128 stands for zero in the data rows.
Every row has a hidden score. In each pair, how much higher is the second row's than the first's? 20 means about the same, 40 much higher and 0 much lower. The score is a weighted sum of the row's numbers plus the product of two more (or one squared), each taken from its middle value.
[101 151  89 159 175 117 150 153 140 155  95 121  97 162]
[145 157 127 111 104 138 119 112 151 122 140 131 154 106]: 7
[155 145 112 125 100 140 138 104 134 116 144 148 161 126]
[ 98 176 109 127 153 105 165 129 150 170 123  97 100 124]: 10
[ 90 107 150 149 172  71 125 199  95 161 106 114  70 139]
[136  88 138 120 102 155 107 100 119  89 125 150 155 118]: 20
[ 61  93 127 178 195  80 147 203  96 164 103 110  59 182]
[ 96 113 103 162 182 114 162 179 127 140  98 119  90 173]: 24
[119 177 116 116 149 106 151 116 162 171 130 105 120 135]
[158 123 180  75  86  88  66 111  93 132 152 129 134  87]: 24
[116  86 136 154 149 138 137 153 116  90 126 130 108 145]
[127 130 115 138 118 146 129 123 150 116 129 132 140 134]: 20
[138 193 115 101 115 119 138  91 157 153 145 128 141 114]
[144 209 119  86 110 128 134  65 151 187 156 102 149  96]: 16
[131 139 157  94 123  80  86 113 111 185 160 113 108  90]
[ 98 103 133 142 169  91 139 175  99 142 108 110  91 153]: 25
[ 75 158  92 149 180 104 168 170 138 185  98 100  86 156]
[ 74  84 128 171 187  86 146 195  92 128 103 125  82 166]: 22
[ 76  95 111 171 178  86 152 185 117 153  96 125  81 170]
[130 164 114 127 129 132 150 127 153 154 127 128 125 119]: 15
[ 83 120 123 143 168  92 137 178 122 176 105 102  73 137]
[111 182 114 130 160 100 157 135 143 193 122 104 104 129]: 22
[155 164 142 104  94 155 116  83 133 132 158 150 178 105]
[120  71 119 161 153 128 137 180  88  85 121 142  75 164]: 28
[139 137 166  95  97 121  85  91 118 144 146 122 126  90]
[147  97 132 132 102 158 119 107 135  85 135 147 157 127]: 26
[ 94 136  90 168 202  98 164 176 142 159  84 109  85 166]
[107 154 148 127 150 112 136 157 137 170 125 105  96 127]: 5
[122 167 119 120 129 120 138 128 155 153 121 120 128 124]
[119 159 135 122 134 103 132 149 150 174 122 105 109 123]: 19
[132  96 119 154 128 174 144 153 117  90 133 152 111 140]
[143 144 163  76 106 105  93 106 108 129 144 123 136  85]: 28
[113  76 144 146 168  96 132 159  78 130 127  97  79 152]
[106 122 137 132 160  75 118 175  95 158 121 128  68 130]: 17
[122 155 152  96 137  82 113 116 113 177 137 112  94 105]
[ 59 111 104 183 187  90 161 209 123 149  88 111  80 182]: 15
[149 110 114 142 105 167 129 133 148  92 124 144 140 131]
[185  80 190  86  77 143  75  86  76  84 155 154 141  85]: 28
[124  98 120 154 145 130 140 148 122 104 126 125 127 158]
[146 153 129 130 103 136 137 123 155 114 135 129 157 127]: 16
[155  81 159 118 116 130 111 132  78  90 143 115 103 125]
[ 90 108  93 173 179 111 146 189 134 141  88 128  98 186]: 24
[160  96 184  84  83 110  66 101  73 123 172 132 116  83]
[131 136 166  87 115  98  94 112 109 155 156 126 117  90]: 17
[ 95  79 106 173 159 115 133 164 123 109 108 132 122 169]
[118 175 132 114 151 107 145 120 144 172 120 103 124 113]: 19
[ 86  90 120 169 172 105 138 197  76 109  88 135  86 171]
[131  99 101 151 138 137 137 154 137 106 125 118 141 150]: 23
[153  96 170 117 119 133  99 124  91 119 138 134 138 111]
[114  70 134 158 175 117 133 184  92 107 106 122  93 172]: 18
[ 63 119 106 143 170 106 155 170 134 171 102 110  89 155]
[ 94 114 126 146 161 107 131 181 120 142 116 106  87 140]: 18
[100 148 132 122 136  92 126 148 129 179 135  96  85 126]
[123 114  59 180 143 168 171 124 169  78 110 157 146 174]: 30
[ 64 166  56 190 197 115 206 153 185 154  79 104 110 185]
[109 136 127 121 106 128 121 115 131 133 134 133 128 117]: 17
[143 125 102 134  98 158 137 113 142 115 129 149 169 132]
[ 75 145  84 177 190 131 189 171 157 178  90  94  87 176]: 10
[146 180 141  82  99 144 101  84 135 145 148 136 147  86]
[111 169 151  87 129 122 109 107 114 165 142 106 129 103]: 20
[112 153 135 107 120 110 131 131 132 153 130 117 117 106]
[168  76 173 109 111 127  93 117  81  95 140 136 125 115]: 34
[102 132 124 144 146 109 142 134 128 127 121 108 104 141]
[ 92 164  87 155 161 123 174 131 180 149  96 106 122 159]: 20
[141 193 118 104 139 119 143  98 164 178 119 106 150 111]
[ 92 113 139 138 160 109 129 154 111 137 127 104  89 150]: 15
[166 130 169  78  92 141  83  86  99 132 153 137 129  87]
[146 109 128 136 111 160 121 119 152  92 125 141 157 129]: 16
[140 132 181  82 121  99  84 110 117 172 143 118 118  89]
[132 125  90 171 134 174 163 135 167  88 104 137 141 165]: 17
[144 126  83 165 131 163 158 131 172  88  99 145 166 163]
[157  94 142 124 107 150 114 120 114  86 124 140 153 122]: 16
[103 129 157 113 115 123 100 148 125 139 125 118 135 111]
[179 177 123  99  93 185 127  76 154 117 135 142 185 100]: 29
[ 83 177 101 161 174 112 165 149 148 166 110 103 114 164]
[112 139 135 123 127 104 120 139 133 159 129 118  94 121]: 27
[102 155 101 143 140 113 176 140 164 158 128 109 104 148]
[ 77 156  93 168 191 109 186 164 163 169  96 111 102 178]: 17
[150 189 105  91 117 156 142  71 159 143 151 118 162 103]
[140 125 104 156 124 155 147 133 165 103 121 154 154 142]: 20
[153  83 154 103  88 157  79 100  95 104 142 147 144 108]
[184  73 184  79  73 142  43 100  87  91 159 153 137  77]: 23
[ 84 140  64 181 174 139 173 151 157 118  84 138 143 184]
[165 178 138  73  83 139 114  73 134 140 161 133 156  72]: 20
[142 129  64 168 130 174 157 134 160 101 119 163 167 170]
[ 98 133 108 155 162 117 167 146 151 127  98 134 112 158]: 7
[136  72 155 139 130 141 116 158  90  98 128 126 111 138]
[130  83  94 184 150 163 159 162 141  91  91 154 132 177]: 22
[145 114 197  80  95  88  55 115  78 150 162 133  90  69]
[118  78 119 173 173 120 155 186  89  99 107 116  91 176]: 30
[ 84 102 117 162 186  85 148 195  97 153 108 109  85 170]
[171  95 137 120  93 155 114 110 127  77 121 162 165 119]: 21
[138 127 196  74  90  97  74 112  99 141 165 137 122  73]
[153 153 169  71  96 112  77  98 108 150 168 120 136  67]: 16
[118  67 144 142 157 131 126 154 103  91 126 117 115 149]
[106 105  95 176 156 138 160 157 145 116 115 124 134 176]: 13
[111 114 148 145 157  96 130 168 111 142 118 123  93 157]
[ 97 118 130 141 157 106 119 181 106 135 108 119  89 130]: 16
[ 70 161  85 183 195 115 195 167 151 174  89 100 100 186]
[140 190 121  93 115 146 118  93 143 159 149 119 147  92]: 15
[178  91 192  71  45 137  63  81  95  84 173 159 162  69]
[113 151 146 110 140 109 118 127 136 173 130 108 118 110]: 10
[134 122  92 157 123 154 156 126 167 109 104 158 162 154]
[ 91 107 128 162 164 116 149 178 107 137 111 112  77 161]: 12
[133 151 132 105 110 123 129  95 150 144 138 143 122 110]
[157 157 163  82 119 104  89 107 119 154 155 119 107  86]: 20
[155  81 182 116 133 104  95 154  71 113 145 109  87 125]
[ 86 149 100 149 169 101 161 158 130 165 111  96 104 145]: 13
[ 79 176  68 167 178 137 181 134 170 156 103 120 129 170]
[126  86 130 149 127 144 127 134 121  93 113 130 125 142]: 23
[115 129 163 104 140  68  87 143  93 167 134 128  95 103]
[ 92 133 103 147 185  88 165 166 144 176 107 124  87 154]: 25
[144 171 148  89  94 135 110  86 126 139 144 126 139  84]
[100 148 132 129 148  96 129 155 125 169 122  98 107 128]: 22
[152 133  98 152 122 156 158 118 169  98 120 171 170 150]
[129 123 176  88 118  87  81 124  83 167 154 139 120  90]: 18
[ 95 186  86 159 168 113 184 147 170 161 116 101 119 158]
[186 154 145  85  64 158 106  72 137 108 154 142 193  85]: 24
[ 67 124  83 172 190 114 166 175 135 159  86  95  96 181]
[194 155 113 103  63 187 117  56 142  98 161 168 177  96]: 29
[100 168 117 130 167  95 150 131 144 177 107  88  94 142]
[156 170 125  91  78 152 120  60 150 149 155 132 167  83]: 18
[180  98 193  75  66 128  69 102  70 110 162 150 134  73]
[149 148 103 136 104 131 144 105 172 119 126 144 150 131]: 26
[114 108 158 110 104 127  95 135 105 102 134 130 132 107]
[162 100 135 116  85 173 117  89 133  80 130 158 175 119]: 33
[120  97 156 118 139 107 101 152  89 139 131 122 103 121]
[132  97 151 122 128 109 107 137 112 110 134 133 104 130]: 23
[123 196  99 126 147 131 167 113 141 193 127  95 129 126]
[160 135 129 111  90 154 100  89 146  92 138 161 170 109]: 22
[103 155 127 121 127 125 132 130 145 151 120 103 123 120]
[ 72  95 119 171 190  87 152 207  88 133  97 127  74 175]: 31
[106 123 103 159 158 130 157 158 131 118 130 125 107 167]
[135 118 149 124  99 139 108 133 141 114 137 147 164 114]: 13
[132 146  86 156 118 177 160 111 167  78 125 154 171 151]
[177  78 158  95  78 140  85 118  87  76 158 157 154  95]: 31
[118  94 133 151 148 121 125 156 123 113 108 119 100 157]
[131  86 134 148 155 126 134 167  87 105 135 120  92 154]: 24
[116 120 152 124 139  91 105 166 112 144 123 116  90 114]
[140  92 141 126 107 173 112 109 131  95 142 150 160 124]: 18
[ 83 163 106 156 175 115 161 146 149 153 103  92  94 159]
[ 76 138  61 185 186 121 186 168 163 127  87 122 123 191]: 32
[150 215 104  98 115 142 129  70 171 176 146 108 147  94]
[157 182 152  80 116 111 108  98 123 191 148 112 110  86]: 18
[144  82 161 135 137 139 118 128  94  98 113 122 119 139]
[124  86 136 148 138 129 111 151  91 103 118 124 102 144]: 8
[131  88  95 152 148 145 149 166 133 105 111 111 121 161]
[ 88 173  56 175 177 124 196 145 173 158  99 123 132 178]: 15
[ 66 163  79 168 193 114 190 159 171 174  77 103 110 169]
[118  87 150 131 135 124 104 161  90 116 119 121 102 139]: 21
[ 94 155 103 152 165 103 157 138 149 185 103 108  91 146]
[121 192 112 118 145 124 151  97 155 196 123  98  98 122]: 18
[144 106 189  77 100 111  72 108  93 123 153 140 112  84]
[ 80 151  63 181 172 131 190 148 165 133  96 103 146 182]: 20
[145 200 120  95 115 134 127  77 160 162 132 118 141  96]
[134 166 114 120 101 144 151 118 139 133 134 133 149 120]: 21
[176 124 130 103  74 174 118  81 132  87 147 167 181  99]
[ 91  97 129 159 171 110 157 172 118 122 101 125  95 174]: 26
[110 129 177  87 134  88  73 111 102 177 164 116 108  82]
[148  82 124 141 123 157 122 150 110  80 119 146 126 145]: 32
[ 74 156  80 164 194 120 185 162 169 169  95  98  87 181]
[129 119 106 151 138 144 141 148 153 110 128 140 130 159]: 24
[143 106 176  90 107  95  92 118  93 127 148 120 101  89]
[142 143 116 141 114 132 129 127 154 123 120 140 138 126]: 23
